One turn sends every row of this set to another row. A few are shown first. Where does it send the rows asked after them?
T: [ -5  -7   8   0   0   5   4   3  -2   0   1  14   3  -4  -6 -10   3  -8
   0   7   9  -5   1  -6  -4  -2  -8  -5  -1   4 -24   4  -1   0   1  -5
  -3  -9  -7   2  -1   4  -6   0   0  -2   5  -1]
N: [ -7  -7   8   6   0   2   2   4  -2   2  -1  -3   5  -5   0  -6   6  -5
  -6   5  -6  -2  15  -4  -9   2 -15   6  -3  -2 -10   6  -6   2 -18  -7
  12   1  -1  -1   3   5   2   8  -7  -1   2   0]
D: [  4  -8  10   2  -4   5  -3   1  -1  14   6   3  10 -12  -1  -2   0 -13
  -8  -2  -1  -7   4  -4  -9  -2 -10  -3   7   0  -8   3  17  -1 -11  -5
   0  -4   4   2   3   3  -1  -8  -2  -6  -8   6]
W: [  3  -9   8  -1  -1   5   3   4  -5   7  -2   3   3  -2  16  -6   1  -9
  -6   0   3  -9  13  -6  -5   0 -10  -3   5   0   5  12  -1  -8  -3  -6
   1  -3  -2   8  -6   0   0  -1  -9  -5  -7   1]
C: [  1  -9   6   0   0   6   2  -1  -2   5   7   1   6  -7  -6  -7   0 -12
 -13   1  -1  -2   2  -4  -7  -2  -2  -2  14   2  -8  -3  17 -10 -11  -5
   4  -4   2  -1  -3   4   0  -6  -4  -7 -10   1]
K: [  7 -10   5   3  -2   9   1   2  -4   0  -1   5   2  -1  14  -6   2 -11
 -14   1  -3  -9   8   0   0  -1 -14   2   6   4   0   4   2  -8  -6 -14
   3   1   3   8   2  -1   4   2  -8  -5  -1   2]
E: [  5  -9  14   1   0   7   3   0  -4   8   2  -2   9 -12   2  -4  -4 -14
  -6  -3  -2  -7   7 -13  -7  -3  -7  -7  13  -2  -3   2   7   0  -9  -1
  -8  -4   4  -3   0   6  -1  -9   5 -10  -8   5]
X: [  5  -9  15   6  -4   1   8   5  -9  -3   1   6   3  -1   8  -5  -1 -10
  -4   1   2  -8  13  -4   1  -1  -5  -6   6  -1   1  10  -1 -14  -4 -14
  -5   0   2   5  -4   0  -7  -1  -5  -3  -9   1]
B: [ -9  -8   8  -2  -2   9   4   6   0  -2   6  13   4  -3  -6  -9   0 -10
   3   2   1  -3   2  -3  -6  -1  -4   0   5   1 -20   6  -2   5   1  -5
  -3 -10  -2   5  -3   6  -2   0   6  -5   8  -1]
A: [  0  -8   8  -2  -2 -10   4   5   1   1   1   4  15  -2   3  -4  -2  -3
 -20   1  -3  -8  -4  -7  -3   1  -1   0   4   2  -4  -5  -6   9 -16  -4
   3  -8  -2   4  -2   4  -4   1   1  -8   9  -2]
J: [ -7  -8  10   5  -5   4   6   1   2  -5   1  -1   6  -3  -1  -7   5  -4
  -5   7  -3   1  16  -6   4   9  -8   5   2   0 -10   0  -4  -2 -16  -8
  14   0   0  -6   0   6  -1   4  -7  -9   7  -3]
Q: [ -5 -10   2  -9   2   6  -1   3  -3   1  -1  14   6  -1  -2 -10  -1  -7
  -1   8   7  -3  -1 -10   1  -4  -7  -4   4  -1 -17   0  -5   4  -3  -3
  -4  -9  -8   0  -5   8  -2  -2  -1  -6   2  -5]
L: [ -3  -7  11   4  -6 -15   6   8   2   3   7   7  12  -1  -4   1  -3  -3
 -16   2  -3  -5  -3  -4  -5   1   2   3   2   1  -4   0  -5   7 -14  -9
   1  -4  -1   4   1  -1  -6   2   5  -6   6   2]
R: [ -4  -6  13   3   1 -13  10   5   2   2   6   5  11  -5  -3  -5   1  -5
 -14  -4   4 -10   2  -6 -11   6   7   4   5   3  -5   2  -8   5 -12  -5
   2  -5  -3   3  -3   2  -6   2   4  -4   5   1]
Z: [  4 -11  12   4  -9   6   8   4  -4  -1   4   4   1   2  10  -3  -3 -10
  -7   2  -2  -3   9   1   6   3  -4   0   9   1   0   2   5 -12  -3 -15
   2   0   4   8  -3  -1  -1  -1  -6 -12  -1   0]
F: [  2  -9   9   4  -1   4   6   1  -2   6   3  -1   4  -6  -3  -4  -3 -12
 -11   4   0   1   3 -13  -1  -3  -4  -8  11   2  -7  -1   8 -12  -9   0
  -6  -2   1  -6   0   0  -2  -6   3 -11 -10   7]
H: [-11  -8  10   2  -2  -4   3   6  -4   1   1  -3   9  -3   5  -5   0  -6
   2   4  -9   0  18  -9  -5   0 -11  -2  -1  -7  -5   9  -9   4 -17  -3
   8  -3  -1   1  -3   6  -6   2  -5  -3  -2  -2]
Y: [  0  -6   8   3   0 -13   7   4   5   5   0   5  12  -5   2  -5   3  -5
 -19  -1   5 -11   0 -10  -5   6  -1  -3  -1   6  -7   0  -6   4 -14   0
   3  -8  -4   2  -2   1  -6   1  -1  -4   8   4]
M: [ -6  -8  12   6  -5  -3   5   4  -3  -8   1   1  11  -2   1  -7   3  -7
  -1   6  -6   0  18 -12   9   3  -8  -5   0  -3  -9   4  -8  -2 -19  -8
   8  -2   1  -5  -1   7 -12   1  -3  -5   1   0]
P: [ -6 -11   0  -1  -1   8  -2   8   0   1   3  16   5   1  -4  -5  -1 -10
  -1   5  -1   0  -1  -8   1  -6  -9  -1   2  -1 -18   5  -7   6  -3  -7
  -7  -6  -2   2   0   5   0   0   6  -4   2   2]

F goes to C
W goes to X
P goes to Q
And these:
M goes to J
L goes to A

One turn sends every row of this set to another row. A few are shown first. Where does it send the rows asked after them?
goli: [ -9 -10 -13  -1  -5   2   9  -3  -8   2  -1 -10   5   1   0  -1   7 -11
   2  -5   1  -6  -1  -4  -4   1  -4   2  -7  -5   6   3  -3 -13   0]
dibi: [-11  13 -14  -2  -3   2  -5  -3  -2   4   1  -6  -5   2  -7   2   7  -2
  -3 -10   1  -6  -1   1  -6  -8   2  -9   1  -4  10   2   0  -1   1]
nepe: [-11  14 -15  -3  -4   2  -3  -3  -3   4   0  -5  -5   2  -6   1   5  -2
  -2  -9  -1  -8  -1   3  -6  -6   2  -7   1  -4  10   3  -2   0   1]
guzi: [  4   8  -4  -1  -7   5  -8   0  -2  -2   2 -13  13   2 -15  -1  11   6
  -1   7   0  -1  -1  -4   6  -2   4  -1  -1  -4   1   5   0  -4   0]
tovud: [ -9  -3   2  -2  -4   2 -15   0  -5  -3   3 -10  17   0 -13  -1   2  -6
  -2  -1  -3   1   2   1   4  -3   4  -6  -4   1   8   5   1   8   0]
Bubi: [-10   1   1  -3  -4   2 -13  -1  -5   0   1  -9  19  -1 -12  -3  -1  -8
  -1  -1   0  -2   4   3   5   1   2  -6  -4  -2   9   4  -2   7   0]
zat: [ -6  -4  -5  -1  -4   4 -12  -2  -1  -5   0 -13   1   3  -9   2 -14  -5
  -5  -1   8  -2  -2   3   4  -7   1 -11  -6  -4   0  -6  -3  -5  -2]
zotut: [-10  11 -14  -2  -4   2  -5  -3  -2   2   2  -5  -7   3  -8   2   8  -1
  -3 -10  -2  -6  -2   2  -7  -9   3  -8   1  -2   9   4   0   0   1]
Pof: [ -4  -5  -6  -2  -5   4 -10  -2  -3  -7   2 -11  -1   2  -9   0 -16  -6
  -3   0   0  -5  -3   7   2  -7   2  -7  -5   0  -4  -3  -4  -1  -1]
fil: [  3  10  -5  -3  -7   4  -6   0  -3  -1   2 -11  14   1 -13  -3   8   4
   1   8  -1  -4   0  -1   6   0   3   1  -1  -4  -1   6  -3  -3   0]
nubu: [ -1  -5 -10  -2  -9  11 -11  -1   7  -2   1  -8   8  -3  -1  -4  -1   0
   0 -16   5  -4  -4  -4  -8  -5  -3  -7  -3  -5   5   3  11  -8   1]
fimi: [  3  10  -5  -2  -7   4  -7   0  -2   0   1 -12  14   2 -13  -2  10   5
   0   7   2  -3   0  -3   7   0   2  -1  -1  -6   1   4  -2  -5   0]
mek: [  0  -6 -12  -4 -10  10 -10  -1   5  -3   2  -6   6  -4  -2  -5  -3  -1
   2 -15  -2  -7  -4   0  -9  -5  -2  -3  -3  -2   1   7  11  -5   1]
Kaze: [-10  12 -15  -3  -4   2  -4  -3  -3   2   2  -5  -6   2  -7   1   6  -2
  -2  -9  -4  -8  -1   4  -7  -8   3  -6   1  -2   8   4  -1   1   1]
vapit: [ -9 -10   1  -4  -4   2   9  -3  -6   0  -3  -5  14  -2   2  -1   1  -3
   2  -5   2  -5   1   1   6  -5  -4   0   0  -3   4   3  -6   7  -1]
gorov: [ -9 -11 -12   0  -4   2   7  -2  -7   2  -1 -11   4   3  -1   0  10  -9
   0  -6   2  -3  -2  -7  -4  -1  -3   0  -7  -5   7   2  -1 -14   0]
bama: [ -8 -14 -12   0  -5   3   6  -2  -7   0   1 -10   3   3  -2   0  11  -9
   1  -6  -1  -3  -3  -7  -6  -3  -2   2  -7  -3   5   4   0 -12   0]
zelod: [ -6  -2  -6  -2  -4   4  -9  -2  -3  -5  -1 -11   2   1  -8   0 -17  -6
  -3   0   5  -5  -1   7   4  -5   0  -8  -6  -3  -2  -5  -5  -3  -2]
Duzi: [ -7 -15   2  -2  -5   3   6  -3  -6  -3   0  -5  12   0   0   1   4  -1
   1  -6  -3  -2  -1  -1   4  -9  -1   0   1   0   3   5  -3   9   0]
Goguv: [  1  -2 -17  -3  -7   2  -1  -4   1   1   1 -10  -4   4   4   0  -1   7
   1   2  -1   4  -1  -4   4  -7   0   1   0  -1   1   2   1 -14   1]
Taru: [ -8 -15   3  -1  -5   4   4  -3  -4  -2  -1  -7  12   1   0   2   7   0
  -2  -7   3   1  -1  -4   4 -10  -2  -4   0  -2   5   2  -1   6   0]
fek: [ -9  -1   2  -1  -4   2 -14   0  -4  -1   1 -10  18   0 -13  -1   1  -7
  -2  -1   1   1   3   0   5  -1   3  -8  -4  -2  10   3   0   6   0]
vupe: [ -9  -1   1  -3  -4   2 -13  -1  -5  -2   2  -8  18  -1 -13  -2  -1  -8
  -1  -1  -4  -1   3   3   4  -1   4  -5  -3   1   7   6  -1   9   0]
tigus: [-10 -10   3  -2  -4   3   6  -3  -4   1  -3  -7  15   0   2   1   4  -1
  -1  -6   7  -1   1  -2   6  -6  -4  -4   0  -6   7   1  -4   5   0]
Marim: [  4   8  -5  -3  -7   4  -7   0  -3  -2   3 -12  12   2 -14  -2  10   5
   0   7  -3  -3  -1  -2   5  -2   4   1  -1  -3  -1   6  -1  -3   0]
Mabem: [ -8 -12 -13  -1  -5   2   8  -3  -8   0   0  -9   3   2  -1  -1   8 -10
   2  -5  -3  -5  -2  -4  -5  -1  -2   4  -7  -2   4   5  -2 -11   0]
Sekad: [ -2   0 -11  -4  -9  10  -8  -1   6   1  -1  -7  10  -4   0  -6  -4  -2
   2 -15   7  -8  -2   0  -7  -1  -6  -6  -3  -7   5   2   8  -8   0]
ret: [  0   0 -17  -3  -7   2  -1  -4   1   2   0 -10  -3   4   5   0  -1   6
   1   2   2   4   0  -4   5  -6  -1   0   0  -3   3   0   1 -16   1]
pokif: [ -1  -1 -13  -5 -10  10  -7  -1   4   0   0  -5   9  -5   0  -7  -7  -3
   4 -14   0 -11  -2   3  -7  -1  -4  -2  -3  -4   1   6   7  -5   0]
pugud: [  1   0 -18  -4  -7   2   1  -3   1   2   0 -10  -4   4   5  -1  -3   6
   3   2  -2   2   0  -2   5  -5  -1   3   0  -1   1   2   0 -14   1]
fama: [  0   1 -17  -4  -7   1   1  -4   1   3  -1 -10  -3   3   5  -1  -4   6
   2   2   1   2   1  -2   5  -4  -2   1   0  -3   2   1   0 -15   1]
Vas: [ -5  -7  -5  -1  -4   5 -13  -2  -2  -8   2 -12  -1   3 -10   3 -13  -4
  -5  -1   3  -1  -4   3   2 -10   3 -10  -5  -1  -3  -4  -2  -3  -1]

fama goes to pugud
vupe goes to tovud
And these:
vapit goes to Duzi
goli goes to Mabem
zelod goes to Pof
mek goes to nubu
guzi goes to fimi
nepe goes to Kaze

One turn sends every row of this set to another row. A few are shown first. Where does it send the rows asked after them?
bituz: [ 7 10 -9 -1  3 15  4 -3  1  5  0 -1 -2 12  1 -1 -1 -2 -4  6  4  1  4 -2
 -3  2  5]
Rina: [  3   7   2  -2   2   4  -4  -4   3   5  -2   3  -2  -7   2   0  -3   3
  -6 -13   3  -3 -13  -7  -2   1   3]
Vasa: [ 6  7  6  4  5 -9  3  0  4  2  2 -4  4  0  2  2 -4 -3 -7 -4  7 -2 -1 14
 -2 -1  2]
led: [  3   5  -1  -6  -2  -1   2   9  -2  -1   2  -3 -11   0  -1   5  -7  -5
  -5  -4   7 -10   1   0  -5  -2   5]
lupon: [-2 -1 -7  3  7  7  3 -6  0 12 -4  1  2  3  2 -6 -4 -2 -1  3  1  3 -6 -5
 -9 -7  7]
nete: [  9  -5   4  -4   9   0  -5   0   4  11   3  -1  -2   0  -1  -3  -6  -1
  -5  -1   3   1  -3 -10  -3  -9  -1]
fote: [ 0 -1 -1 -5  0 -7 -4 -8  2 11 -6  0  0  0 -3 -8  3 11 -5 -5  0 -2  3  4
  4 -1  3]
Dalip: [ 0  8  6 -4  4  6 -4 -6 -5  3 -3  2 -1  2  3  1 -4 -2 -6  3  3 -6  1 -8
 10 -1 17]
ler: [  0   0  -1   4   4   6  -4  -4   4   2   5   3   4   1   0   6   6  -1
  -2   0   4 -13   1   2  -9   7   7]
ran: [-5 10 -2 -5  0 -4 -6  3  1  1 -3 -3 -8 -2  4  5  2 -1  3 -7 -4 -9 -3 -2
  1  1  3]
kurus: [  1   1  -2  -4   3  -6   0  -3   4   4   1  -4   3  -4   2  -3  -1  -1
  -4  -1   8   0 -20  -1  -3  -1   1]
biku: [  2  11   7  -3   1  -4   6  -1   4   3 -11   3   3  -2   3  -3   3   4
  -4  -9   2   1   2   8  -1   0  -1]
lefik: [ 7  3  1 -4  7  7 10 -7  4  4  6 -7  5  8 -1 -2 -4 -1 -3  1  0  5 -1  0
  9  1  8]
buvar: [  1  10   2  -7   3  -7 -11  -4   2   6  -3  -1  -6   5   2   1   1   1
  -1   5  -2  -5   6   3   7   1   8]
gefut: [-2  0  9 -5  6 -1  4  0  0  6 -8 -7 -9 -3  1  0  6 -5 -3  5  9  1 -6 -5
  1  1 13]
damu: [ 8 -1  9 -3  2 -2  7 -3  4  6  1  0  5 15  2 -1  2  0 -3 -3 -1 -2  8  4
 -3 -1  5]
laba: [ 4  2 -1 10  1 -2  2 -5  5  6  2  2  8  4  2 -1 -2  4 -1  8 -5  0  1  4
 -5 -4  0]
lof: [ 0  2 -8 -3  3  9 -1 -8 10  6  6 -4 -3 -3  0  3 -3  7  3  0  3 -4 -2  1
 -9  5 13]
fadul: [ 3  4  5 -3 -3  9 -1 -9  0 10 -1  5  4 -2 -3 -8  1  8 -9 -4  6 -5 -3 -6
  6 -5  8]
mib: [  6   6   1  -7   0  -1   3   4  13   1   3  -4 -10   2   0  -1   7   4
   1  -2   9  -3   3   0   2   7  10]
rido: [ 4  4 10  1 -2 -2  4 -3  7  7  9 -2  2 -4 -1 -1  7  1 -9 -1  3 -4 -8 -3
 -1  8 12]
tuk: [  4  -4   4  -2   1  -8   5  -4   3   3  -1  -1  -9 -13   3  -3   1  -1
 -10  -5   8   0   6   1   0  -1   5]
rofa: [ 1 17  7 -5  2  6  7 -6 -3 -2 -7 -3 -2 -2  3  5 -2 -1 -5  0  1  2 -5  1
  7  4  6]
vol: [ 4 -2 -8  6  4  3 -3 -5 -3  0 -2 -1 -6  4  4  5 -4 -3 -5  4  0 -6  9  0
 -2 -3 -2]
bolu: [  1   0   5  -2   6   3  -1  -5   4   1 -11   3   3  -6   0   2  -1   0
  -3  14   7   5   0   4  -8  -2   5]
Sor: [  0  -3  -3  -9  -1   0  -1   0  -1   4   4  -5  -5   3   3  -1   1 -11
  -2   3  -2  -5   2  -9   2  -9   1]
Rafi: [ -3   3  -2  -6   3   9   7  -3  -4   3  -3  -3  -1  -9   2  -2   2   0
 -10   9   6  -2   9   5  -6   0   2]
gan: [  2   7   0 -10  -2   6  15  -5   0   1  -3  -1  -5   6  -2   2  -1  -3
  -2   0   9  -1 -10   2  -1   1   8]

nete goes to lefik
Rafi goes to ler
And these:
fote goes to fadul
laba goes to lupon
kurus goes to gan
Rina goes to rofa
rido goes to gefut

